name the system of each run:
run 1, J (8 x 20):
[[-15  50  -4 -29   5 -10 -44 -10  21 -25  45   8  25  28  18  15 -27  59
  -12  -4]
 [ 28  44   5 -42 -15 -10 -34 -30  31  -2  46  22  11  40  13  29 -15  38
   -4  -8]
 [ 35  16   9 -53 -14 -17 -15 -18  18   5  59  45   1  30  -2  33 -18  14
   27   2]
 [ 28 -16   7 -33  16 -19 -17 -26  13 -10  47  57   5  32   1  12 -29 -20
   49  11]
 [ 10 -15  26  -3  19 -41  -9 -38  10 -14  16  52   5  54   3   2 -16 -45
   30  24]
 [-31  -5  40   3  12 -57  11  -8  -6 -23  15  40   9  53  -3  -9  -6 -32
   16  48]
 [-59   9  34   8  20 -45   4   1 -11 -49  22  16  31  39  12 -29 -14  -5
   10  48]
 [-55  42  28  15  -1 -35 -15 -14   4 -54  17  -6  38  34  34 -25 -11  12
  -16  33]]
run 2, A (8 x 20):
[[ 24  51 -20   0  10  -3 -36  -5 -18 -43 -24  -6 -37 -37   0  30  27  21
    9 -49]
 [-30 -17 -19 -19 -26 -24  12  48 -30  45  41   2 -21 -49 -22  42 -13  17
   -2   7]
 [  4 -70 -37  25  43  47 -12  -3  21  47 -24 -11  11   4 -12 -14 -33  -7
  -15 -12]
 [ 61  19  11   3  19   7  -4 -45 -29  -9 -14 -17 -28   6  -7  -1   7  30
   16 -73]
 [  6  -7  33 -23 -56 -23  58  17 -33  54  38 -11  -9  -5 -19  11   8  14
   -4   6]
 [  4 -60  11  25  14  46  33  -1  19  22 -35 -13  30  29  -6 -52   2 -33
   -9  24]
 [ 37  32  30  25  11 -16   2 -49 -21 -57 -38  -7 -17  10  17 -24  32 -25
   20 -31]
 [-26  37  26  -4 -66 -51  28  22 -18   7  11  -3 -15 -19   3  28  34 -18
  -18  31]]
run 3, M (8 x 20):
[[  8  54   0 -46 -44  10 -16  14  46  14  18  12  12  27   1  37  16  40
  -34  17]
 [ -4  -2 -16 -59  19  26   1  54   7  -4  34  35   4   0 -38  16  -7  51
   26  15]
 [ 16 -42 -37 -18  33  20 -34 -16  11  22  51  16  10 -10   6   9 -60  12
   29 -23]
 [ 61 -30  -8  -7  -2   4 -16 -42  33  53  -5  32 -21  34  -9  34 -11 -34
    1 -18]
 [ 20 -34  23  -1  45 -20  21   1 -18   1 -33  45 -30  44 -47   4  16 -27
   29   8]
 [-30 -37  21  44  56 -32  -1 -32 -29 -25  -2   1  13  34   7 -41 -32 -22
   14   2]
 [ -1  21  36  34 -16 -19  -5 -55  26 -11 -20 -13  26  56  36 -26   5 -27
  -35  13]
 [-13  56  46 -18 -22 -12  21  16  13 -54 -16  15  15  40  -3 -17  48   7
   -6  43]]
run 4, X (8 x 20):
[[ 17  10  29  -1 -60 -33  39 -19 -46  10  42 -23 -15 -43  17   2  11 -16
   18 -18]
 [ -5 -41 -29 -15 -38  20  11  35  21  34  21  14   6 -49   3  14  -4 -47
   13  37]
 [ 44 -12 -21   6  12  57  12  14  -5 -21 -48 -11 -19 -47 -13 -17  36 -18
   28 -27]
 [  5   6   7  17  -9 -51  15   2 -63   8  -9  -6 -53 -42 -16  34  18 -17
   13 -29]
 [-34 -38 -27  13  -7  -1   7  50   6  56 -24   2 -12 -25 -27  31   5 -22
  -33  32]
 [ 12  -8  -4  23  11  56  28  20  -9   8 -62 -46  -1 -11 -20 -32  30  25
  -29 -25]
 [  0   8  31  22 -38 -35  40 -18 -58  29  17 -50 -17 -21   6  -3   5  14
  -18 -33]
 [-15 -32 -10  -7 -57  15  24  22  22  64  28 -16  21 -26  10   6  -9 -23
  -28  35]]
run 5, K (8 x 20):
[[-43   6 -11  20   5 -66 -10  27 -44  -6  -8  15 -42 -37 -16  44   8 -22
    2   8]
 [-24 -13 -30  34  40 -11 -21  21 -18  33 -53 -14 -33  -3 -32  32  -1  18
  -44 -22]
 [ -3  34   7   8   7   6   1  -3 -29   7 -14 -47 -11   3 -13   1   5  78
  -40 -49]
 [-17   7   0 -25  -8  -4  -7  -5  -9  29  69 -22  23   9   6   5 -47  73
  -17 -16]
 [ 33 -42 -18 -25   1  58  -4 -15  41  45  35  -3  33  17   4 -14 -39  20
    2 -10]
 [ 68  -4  24 -25 -39  44  31 -30  21   1  19  -1  18   6  15 -32  14 -16
   27  -9]
 [ 12 -17  32 -19 -37 -21  41  -3  -6  -6  37  30   5  -4   5 -10   9 -56
   44  39]
 [-10 -55  -4  31  13  -7  15  10  -5   3 -34  24 -13 -15  -9  -8  11 -79
   20  29]]
run 6, D (8 x 20):
[[ 21 -61  -4  -7 -10  42  41  11 -13  18  30  -5  13 -41  -2 -35 -10 -27
   43   2]
 [ 40   5  25  23   1 -27  16 -42 -53 -28 -11 -10 -34 -23  10 -12  19 -30
   37 -47]
 [-26  -5  25  18 -31 -69  27   7 -31  31  -2   9 -25   4 -11  27  14 -40
  -15  26]
 [-32 -44  15  22  19  18  36  25  -2 -21 -26   5  25   6  -8 -50  12 -40
   15  47]
 [-24  32  19  43  34 -16  -2 -16 -37 -67 -41 -30  -3   1  12 -37  20   9
    0 -20]
 [-57  28   2  24 -28 -36   0  23 -12  24  -9 -37   0  -7   3  20   7  23
  -64  17]
 [-21 -26 -20  -4  -9  68  26  52  16  11 -12 -30  30 -31  -8 -32  11  17
  -16  20]
 [ 17  27 -16   0   8  26  -6   4 -37 -39  -4 -33 -16 -56   3  -9  12  37
   20 -54]]
run 7, P (8 x 20):
[[ 26  -5  24 -45 -23 -20  21 -13 -17  33  76  17   3  19 -10  13 -28  29
   24  -9]
 [ 45 -26  33   6  -2  20  19 -51  27  41 -12  -5  18  73  -2 -26  -8  -3
  -20  -9]
 [ 20  31  51  11  -4 -24  32 -12 -15 -36 -52  12 -19  38 -12 -15  55 -26
    4  10]
 [-20 -17  25   5  -5 -49  17  -8 -26 -32  36  28   3  -8  17 -12  -8 -59
   49  35]
 [-18 -50 -17  49  37  15 -21 -30  18 -10 -15  -6  28   5  28 -38 -33 -49
    3   7]
 [-34  28 -17  45  21  -3 -24  12 -10 -51 -63 -23 -13 -29   9  -3  32 -12
  -22  -4]
 [-61  12 -30  -9 -12 -25 -17  51 -21 -20  40   1  -1 -64   5  28  -9   9
    7  23]
 [-12 -27 -45 -15  17  49 -28  15  28  27  34 -15  30 -15   6  -2 -47  42
  -12  -8]]
run 8, F (8 x 20):
[[ 38 -31 -13 -29 -13   7  24  19 -32  24  34  15 -29 -52 -22  20  -1 -10
   49 -21]
 [ 42 -30  -8   7 -18 -28  -7 -31   2  51  -3  27 -38  -5  -3  44  -4 -57
    7 -15]
 [ 12 -25  24  19   5 -16  27   3   6  18 -58  26 -21  39 -31   5  38 -54
   -9  29]
 [-11 -31  25  43  40  -9  27 -10 -37 -43 -36  -2  -2   2  -4 -50  12 -45
   31   7]
 [-11  -9   9  62   9  -9 -10 -59 -10 -16 -13 -41  19   3  46 -39 -21 -30
  -16 -21]
 [-14  34  22  25 -35  20  14 -12  20  -2 -28 -52  32  20  25 -32  23  18
  -57   7]
 [-20  30   4 -11 -31  34  29  38 -19 -33  10 -44  20 -48   7 -30  27  41
   -2   0]
 [  7  10 -39 -10 -34  14 -17   7 -12  14  37 -29  -9 -79  21  25 -14  17
    2 -35]]
run 9, X (8 x 20):
[[ -7 -31 -56  17  16   2 -35  21  10  48 -28   7 -32 -37 -17  53 -10 -23
  -22  -9]
 [ 24  16  -6  -1   4  31   8  26   1  24 -64 -16 -30   6 -43  19  43  38
  -38 -29]
 [-16 -12  25   3   0 -22  45  17 -58  44  15 -32 -15   8 -34  -1  -8  55
  -20 -21]
 [ -1 -59   0  18 -17  21  25 -11  13  78  12 -31  25  12   1 -16 -31  -8
  -34   5]
 [ 56   2  32  -6 -46  48  46 -24  19  13 -18 -28  20  15  13 -40  32 -12
   -6  -5]
 [ 10  -2  38 -17 -42 -17  54   1 -38 -18  47   0   3 -28  10 -23  12 -21
   48  10]
 [ -6 -53 -27  10  -3   7  -2   9   4   1  14  18   5 -50  18  -6 -13 -72
   37  25]
 [ 31  12 -20  18   2  21 -11   3   7 -37 -66   5 -28 -39   1   6  49 -51
   14 -11]]
run 10, P (8 x 20):
[[-12  66  28 -36 -24 -21  18  28 -26 -38  23  -2  -7   0 -13   8  29  60
    2   0]
 [  7  -6  18 -38 -38  -2  10 -18  20  24  81   9  38  20  23  -6 -36  10
    9  21]
 [ 45   4  15  -1   4  43  -5 -36  56   2 -41   3  23  64   6 -23  17  -8
  -21   3]
 [ 19  53  25  -7 -14 -40  -5  -9  -5 -52 -28  34 -31  10  -3  23  51 -28
   19   8]
 [-19 -32  -4  -4   9 -48 -20 -13   1   4  46  47   3   3  13  20 -38 -50
   31  33]
 [-10 -36 -19  43  70  13 -37 -29  17  -6 -42   1  10  39   0 -19 -26  -9
  -15 -11]
 [-43  52   6  31  20 -47 -16   8 -39 -49 -34 -19 -24 -10  -2  12  24  21
  -21 -13]
 [-73  -2  -2 -13 -13 -32   1  34 -17   1  67  -1  24 -18   8   6 -33  24
   -4  38]]
run 11, D (8 x 20):
[[ 28 -45 -21 -20  16  81  27  35   8  18 -13 -10   7 -23 -30 -25   5  19
   19 -12]
 [ 26  13  -1  -7  21 -21  -5 -18 -58 -14  23  -9 -35 -29  -8  13 -11  33
   34 -64]
 [ -1 -39   0  11 -29 -40  12 -14 -19  77  33  -2 -18  -9  -1  34 -28 -24
  -17  -4]
 [ 36 -54  29  -1   3  38  58  -3  -2  14 -15   5  12  21 -18 -48  13 -34
   28  12]
 [ -2  30  46  11  14 -50  18 -25 -54 -63  11   3 -12  13   6 -26  14   3
   36 -17]
 [-56   2  15  35 -31 -60   0 -12  -6  17  14 -12  12   5  30   6 -14 -35
  -39  36]
 [ -4 -10  12  15 -11  52  30  19  31 -14 -53 -20  32  10   4 -49  37 -24
  -19  35]
 [-22  63   7  -4   8  -7  -5  25 -26 -75 -16 -12 -10 -23  -1  -6  36  40
    6 -10]]
run 12, K (8 x 20):
[[ 43  40  17 -30 -43  -8 -12 -22  47   9 -10  33  -7  43   2  36  31 -15
  -16  16]
 [-11  -9  20 -36  30   8  29  50 -10 -37  -2  43  -1  20 -43 -14  23  13
   41  35]
 [  0 -23 -17  33  50 -25 -30 -30 -36 -41  -4  11 -20 -28  13  -6 -23 -34
   45 -31]
 [ 15  23  18  25  -8 -47 -23 -45  13  23 -35  10 -25  49   3  37  13 -22
  -42 -10]
 [-32  14  33  -9  29   5  29  37  -5 -16 -26   1  12  55 -41 -22  19  51
  -21  25]
 [-34  -1 -13  20  46   3 -26 -14 -27 -51  26 -21  25 -17  27 -36 -44  26
   22 -22]
 [ 16  20 -16   7 -21 -10 -52 -52  50  20  12   2  14  27  41  26 -24 -13
  -32  -6]
 [ 16  23  21 -44 -11  40  18  27  48  -8 -16  25  21  51 -24  -9  35  25
  -12  38]]
run 13, M (8 x 20):
[[ 10  14  -1  12  26  14 -44 -53  38  -6  -4  -7  26  56  23 -11 -29  24
  -28 -19]
 [ 19  45  36 -38 -20 -32  -2 -12  22   2  14  38  -6  64 -16  30  17  24
  -10  16]
 [-41 -20   4 -31  36  -1   3  42   8 -17  31  42  26  35 -27  -9 -25  21
   21  48]
 [ 15 -17 -12  -4  32  36 -35 -40  39 -15  25   7  40  31  26 -28 -45   8
   12  -8]
 [ 52  26  18 -29 -23 -17 -21 -43  36   0  11  45  -9  46   7  31   9 -20
   10   2]
 [-21 -15   2 -21  38 -22  -6  34   7 -25  -5  63  -6  30 -35  16   5 -20
   31  48]
 [-17 -21 -17  25  71   9 -44 -28  14 -38  -8  12  24  30  14 -28 -40  -3
   13  -5]
 [ 24  39  19   4  -5 -31 -38 -62  30  -7  -7  15  -2  59  21  21   0  -6
  -22 -10]]
run 14, A (8 x 20):
[[ 18  45  14 -40 -11 -17   2  23   0  14 -12  23 -35  29 -43  49  34  46
  -17  -4]
 [-48 -44  10  -5  44 -10  26  44 -25  15  13  17  12  27 -42 -13 -23  23
    5  32]
 [-10 -14  12  46  44 -13 -24 -60  -4  -9  -4 -21  21  46  24 -32 -41   3
  -16 -24]
 [ 13  69  31 -14 -48  -5   8 -21  -2 -12  22 -35  11  12  20  -2  20  51
  -31 -21]
 [-30  -9  10 -30 -29  31  41  50   2 -15  38  -6  39 -25   0 -34   7  10
   18  46]
 [  7 -32 -17  22  21  16 -27 -34  23 -36   8  14  24 -14  37 -29 -24 -63
   36   8]
 [ 42  53  -7 -17 -39 -17 -38 -32  28 -10  -5  20 -25  -6  19  49  26 -19
   -5 -14]
 [-12   3 -13 -46 -11   4   8  69  14  18  -2  39 -14  -5 -45  42  26  15
    0  40]]
run 15, F (8 x 20):
[[ 16  42 -11  10 -10 -46 -34 -19 -23 -34 -10  12 -45 -41  16  44  22 -28
   18 -27]
 [-46 -14 -27  30  11 -28 -22  29   7  34 -40   4 -19  -3 -17  41   2 -22
  -48  25]
 [ 13 -30  -9  16  64  50   9  19  -8  -9 -63  -5  -7  17 -42 -27  15  23
    1 -21]
 [  7  13  26  24  29 -39   2 -45 -61 -17  11 -25 -18  12   4 -11 -19  31
    9 -57]
 [-30 -21  14  13 -24 -17  16 -10  -1  67  29 -33  24  25   6  -4 -34  21
  -52  11]
 [ 39 -17  20 -33 -20  70  51  15  18  17   7 -13  29  16 -15 -43  17  24
    7   6]
 [ 34  22  22 -23 -44 -22  20 -21 -31 -26  53   3 -11 -38  22   1  11 -13
   49 -19]
 [-13 -14 -20   4 -51 -27 -15   1  25  43  16  11  -3 -30  23  40  -5 -58
  -20  34]]
run 16, J (8 x 20):
[[  4  -4  42  25 -14 -39  24 -55 -45  13  40 -34   8  14  24 -26 -27   4
   -1 -30]
 [-34 -17 -10 -10 -47   3   1  18  42  32  32   5  36  -9  26   5 -13 -31
  -24  59]
 [ 17  33  19 -22  -2  36  16  15  16 -73 -23  13  17   3   4 -38  46  -7
   31  21]
 [  0  32  13  26 -15 -59  -8 -38 -54 -30  24 -19 -24 -35  29  10  -3 -14
   17 -36]
 [-44  -2 -43   0 -11 -22 -46  28  31  17   6  25  -3 -25   9  52 -13 -25
  -25  36]
 [ 10  30   0 -17  46  24 -13  24  16 -53 -49  28 -10  32 -34  -2  34  30
    9   2]
 [  2  13  19  14  24 -51  -4 -34 -57  10  23 -18 -26  16  -7  13 -26  42
   -2 -52]
 [-27 -32 -29 -12  -4   5 -24  12  38  63  36   8  24  17  -3  27 -45  13
  -35  25]]

runs to name:
run 17 (2 x 20):
[[ 37  14  13  16  18 -15   8 -25 -58 -28 -18 -18 -41 -27  -6  -2  20   6
   29 -62]
 [-29 -16  -8   8 -24 -59  -2  14 -12  54  13  19 -28 -11 -13  55 -10 -31
  -21  21]]
 | X
run 18 (2 x 20):
[[ 16  56  29 -41 -37  30  24  21  24 -44  -1   6  20  15   1 -18  47  26
    5  25]
 [ 41  18  11 -39 -43   2  -8 -27  30 -21  51  32  13  -1  29   6   3 -28
   37  13]]
 | P
run 19 (2 x 20):
[[ 41  38   6 -32 -14 -13 -25 -21  26 -43   5  51 -15   9   9  28  24 -31
   37   5]
 [-16   6  -2 -34 -12 -35 -12  33  24  13  12  58 -13  22 -26  52   9 -18
    1  51]]
 | A
run 20 (2 x 20):
[[ -9 -10   7  19  14 -14 -29 -55  21 -23  37   7  41  32  45 -27 -46 -24
    8   8]
 [ -2  38  40  -9 -46 -33   4 -19  35 -12   1  24  15  50  16   7  28 -29
  -20  46]]
 | J
run 21 (2 x 20):
[[ -9  36  37  12 -18  -5   4 -26  26   9 -19 -23  26  69  11 -14  11  28
  -61  12]
 [-31  39  31 -14   1  14  25  30 -12 -67   3 -15  30  10   1 -47  27  41
    8  23]]
 | A
run 22 (2 x 20):
[[-32  21   1  23  23   2 -25  -6  24   8 -35 -23  18  54  -3  -1  -5  43
  -67   0]
 [-16  22  -3 -28  -5  45   2  27  28  10  15 -23  35  24  -8 -11  -4  75
  -38   8]]
 | D
run 23 (2 x 20):
[[  8 -68 -14 -20  18  60  30  34  17  45  10   5  23   6 -32 -24 -19  11
   10  14]
 [ 49 -32  27  22   9  42  36 -42  -5  -1 -24 -28  16  20   9 -61   6 -20
   15 -25]]
 | J
run 24 (2 x 20):
[[-41  -8   8   9 -32  14  24  36  29  -8 -21  -3  33  -2   9 -25  27 -37
  -21  66]
 [-15  14   0  24   3  31  10   5 -24 -63 -16 -43  20 -47  28 -53  18   4
   15 -10]]
 | X
run 25 (2 x 20):
[[ 32  14 -13  -7 -10 -38 -50 -48  24  14  17  35 -20  15  19  53 -16 -32
    3 -12]
 [ 13  19  -4 -46  -8  12  -3  36  35  34 -13  32 -11  39 -43  46  22  38
  -28  18]]
 | A
run 26 (2 x 20):
[[ 11  42  42   7 -15 -42 -12 -62  -1 -44  27   5  15  39  40 -15  -4 -11
    9  -5]
 [-63  11   8   0 -32 -13   0  22  30  -7  22  -2  44  13  29 -12  -6 -11
  -30  66]]
 | F
run 27 (2 x 20):
[[-42  10   2   1 -34  -8  28  39 -28  41  17 -45   1 -24 -11   8   1  50
  -45   3]
 [ -3 -35 -18  -5 -18  57  32  31 -13  13  20 -39  22 -60   4 -34  -5  12
   11  -8]]
 | D
run 28 (2 x 20):
[[  4  -8 -41 -50 -12  31  -8  59  17  23  22  23 -10 -40 -27  40   2  22
   11  11]
 [ 16 -67 -34  -6  59  16 -21   1  -1  22  10  35 -10  -2 -25  10 -43 -12
   37 -13]]
 | A
run 29 (2 x 20):
[[-30  16  39 -10  27 -53   1  -7 -18 -50  28  37  11  50  -1 -14 -11   2
   30  30]
 [-40 -29  -9   9  27  -1 -26 -14  26 -13  39  15  50  23  29 -27 -53 -15
    6  37]]
 | F
run 30 (2 x 20):
[[  2 -53 -34  36  48 -10 -40 -38  -5  13   2   5  -6 -12  15   3 -50 -37
   16 -26]
 [  8 -13  13  18   3  -3   5  -7  36  35 -62  19  -8  58 -23  14  26 -33
  -43  27]]
 | J
run 31 (2 x 20):
[[-56   4  22  10  13 -74  -9   2 -16   9  18  22  -1  43 -10  24 -21   3
  -23  34]
 [-43  18   2  18  26   8 -23  -2  27  -7 -20 -20  34  52   5 -16 -14  42
  -56  14]]
 | A
run 32 (2 x 20):
[[  6 -11  12  -8  -4  17  47  21 -57  25  21 -41 -11 -26 -26 -17  -2  58
    4 -37]
 [ 24 -17  27  -7 -53  27  58  -4 -17  52  29 -47  14  -9   2 -25   3  21
  -15 -17]]
 | P
run 33 (2 x 20):
[[-15  28   0   6 -34   8 -30 -29  49 -31  15  -6  44   7  56 -15  -6 -24
  -19  29]
 [ 18  59  -3 -38 -25  20 -18  20  45 -46 -19  31  -1   5   0  20  47   1
    2  26]]
 | M
run 34 (2 x 20):
[[ -8 -23   9  45  21 -22 -19 -65  -4  11  18 -21  24  31  36 -25 -51 -15
  -12 -18]
 [-14  13  27  -8 -51  -4  20   9  44  27  -5   9  23  45   2   6  24 -17
  -44  55]]
 | J
run 35 (2 x 20):
[[-50  -5  30  15 -33 -58  21   1  -2  20  20   5  16  26  13   2  -6 -35
  -27  55]
 [-41 -35 -19  33  26  41   6  35  17  -8 -50 -17  24  -9  -5 -35  10 -17
  -23  31]]
 | K
run 36 (2 x 20):
[[-16   8 -36  25 -17  19 -16  10 -15 -28  -5 -37   0 -87  33  -6   7 -17
    4 -17]
 [ 14 -11 -51   3 -26  18 -18  13  -3  17   5 -13 -22 -86  15  30   3 -25
    8 -23]]
 | A
run 37 (2 x 20):
[[ 23  13  18  25 -18  33  19 -24  13  25 -47 -51  11  30   4 -27  23  23
  -57 -23]
 [-35  30  31 -23 -40  -4  32  17 -15 -19  58 -28  39  -4  17 -28  -3  44
   -5  23]]
 | K
run 38 (2 x 20):
[[ 38 -16 -24   6 -25  66  -2  -7  46   2 -32 -15  16 -29  23 -19  24 -42
   -2   1]
 [ 45  13  -9 -15  -5   4   1   8 -15 -35 -21  28 -41 -41 -11  21  41 -35
   49 -17]]
 | A
run 39 (2 x 20):
[[ 16  28  20  -5 -52 -19  -3 -15  45   7 -21  24  -1  32  12  24  38 -45
  -26  38]
 [-37   3  11 -14  19  11  26  63  -6 -46 -26  26   2  -1 -35 -17  37   2
   17  48]]
 | K
run 40 (2 x 20):
[[ 10 -20  -6  25  54  33  -1   8   2  16 -76  -8 -13  36 -42  -8  16  24
  -31 -23]
 [-10  13  33  19  25 -42  26 -10 -75 -18   1 -23 -27   0 -18 -11   4  35
   11 -41]]
 | A
run 41 (2 x 20):
[[-47 -37   2  25  22  21   2   1  20   4   7 -19  54  29  15 -49 -34   2
  -24  34]
 [ 18  45  20  13  -4  35   5 -27   5 -32 -28 -49  20  17  20 -40  21  40
  -27 -30]]
 | D
